array([ .21, -.30, -.36, -.44,  .04, -.63, -.19]) | .21, .04

array([[-.17, -.09, -.08, -.12,  .38,  .01],
       [-.48,  .20, -.54,  .01,  .51,  .17],
       [-.06, -.08,  .05, -.10,  .19,  .00]]) | .51, .38

array([-.14, -.60,  .09, -.06,  .19,  .37]) | .37, .19

array([ .51,  .02, -.20, -.48]) | .51, .02

array([.07, .20, .43, .55]) | .55, .43

array([-.47,  .06, -.19, -.51, -.43]) | .06, -.19
---
(-300, 523, -320, -974) ⇒ -300
(-892, -411, -292, -424, -693, 869) ⇒ -892
(302, 317, 961, 143, 395, 559, 796) ⇒ 302
(31, 25, 5, 80, 59) ⇒ 31
(3587, 1201, 3633, 9580) ⇒ 3587
(163, 485, -275, 980, -844) ⇒ 163
(20, 28, -10, 3, -30) ⇒ 20
---
-.09  -.18  .12  .61: .61, -.18

-.60  -.06  .41  .31  .47  -.58
.03  -.03  -.33  -.52  -.32  .16
: .47, -.60

-.22  .26  .28  .01  -.12  -.55: .28, -.55

-.36  -.04  .40  .01  -.55: .40, -.55

-.08  .22  .63  .43  .23  -.50
.28  -.30  -.07  -.21  .35  .21
.04  .05  .51  .22  .52  -.35
: .63, -.50

-.31  -.10  -.55  -.38  .62  -.62: .62, -.62

-.18  -.27  -.05  -.58: -.05, -.58

.24  .54  -.15  .55  .30  .31: .55, -.15

-.20  .30  -.58  .24  .00: .30, -.58
---
-.08  .01  .49  .35  -.42  -.29 Out: -.08, -.29

-.44  .50  .33  -.01  -.25  .58 Out: -.44, .58

.54  -.10  .19  .22  -.17  .31  -.18
.36  .14  -.14  .38  -.07  .35  -.04
.13  .20  .10  -.19  .57  .15  -.13
Out: .54, -.13

-.20  -.21  -.39  .49
.63  .01  .37  -.10
Out: -.20, -.10

.02  .05  -.14  -.25  -.15  -.38
-.14  -.25  -.14  -.38  .52  .06
-.32  .01  .05  -.14  -.25  -.14
Out: .02, -.14

-.12  -.43  -.41  -.53  -.34 Out: -.12, -.34

.26  .20  .49  .38  .08 Out: .26, .08

.47  -.48  .27  -.37  .11  .04 Out: .47, .04

-.34  .58  .31  .36  .52  -.52
-.02  .06  .01  -.05  -.05  -.03
Out: -.34, -.03

.65  -.15  -.12  -.17  .41  -.16 Out: .65, -.16
---
[169  46 187 174 204] Answer: 169
[448 931 507 200 417] Answer: 448
[4 7 1 6 2] Answer: 4
[2 0 2 4 8] Answer: 2
[-46   2   4  28  43] Answer: -46
[745 473 820 877  61] Answer: 745
[-529  937  151 -396   82] Answer: -529
[780 985 349 124 625] Answer: 780
[193  49  71  82 127] Answer: 193
---
-550  -422   375   641 ⇒ 641
316  870  228  877  553  603  375 ⇒ 375
 679    20   461   420  -603 ⇒ -603
-40   42   49   48 ⇒ 48
19  81  85  86  62 ⇒ 62
 900   -54  -626   136   741 ⇒ 741
-651   534   444   433  -555  -582   828 ⇒ 828
---
848,619,718,480,858,320,184 ==> 480, 858

181,371,884,445,789 ==> 884, 884

78,92,12,51,36 ==> 12, 92

200,113,72,78,132,134,63 ==> 78, 200

127,178,206,21,199 ==> 206, 206

7,7,6,3,3,8,7
4,9,5,6,5,3,7
3,1,4,6,2,4,6
==> 6, 9

19,39,55,53,13,90,40 ==> 53, 90
---
Input: .64  -.44  .32  -.49
Output: .64
Input: -.15  .21  -.51  .56  -.41
Output: -.15
Input: .08  -.06  -.17  .00  -.66  .04  -.23
Output: .08
Input: -.20  .55  .33  -.14
Output: -.20
Input: .38  .31  .57  .57  .39  .34
Output: .38
Input: .67  .59  .18  .32  .41  .24
Output: .67
Input: .45  -.62  .03  -.20
Output: .45
Input: -.64  .48  .28  -.32  -.34  .20  .00
Output: -.64
Input: -.20  -.09  -.01  .56
Output: -.20
Input: .50  .48  .01  .00
Output: .50
---
[[ .11  .15  .26  .01 -.18  .55]
 [-.26  .12  .29 -.22  .09  .50]] >> .11, .50

[-.55  .56 -.51 -.38  .23] >> -.55, .23

[ .22  .35 -.09  .32 -.54  .30] >> .22, .30

[ .55  .57 -.19  .00 -.09 -.38] >> .55, -.38

[[ .02  .08 -.17  .21 -.23  .18  .46]
 [ .23  .08 -.17  .21 -.20  .39  .47]
 [-.55  .23 -.25  .24 -.27 -.35  .26]] >> .02, .26

[[ .04  .64 -.06  .05 -.03 -.14]
 [-.31  .60 -.07 -.18 -.04  .09]] >> .04, .09

[[-.35  .00 -.50 -.06 -.51 -.38  .07]
 [-.37  .36 -.36  .06 -.56 -.36  .00]
 [ .00  .25  .00  .00 -.22 -.12 -.05]] >> -.35, -.05
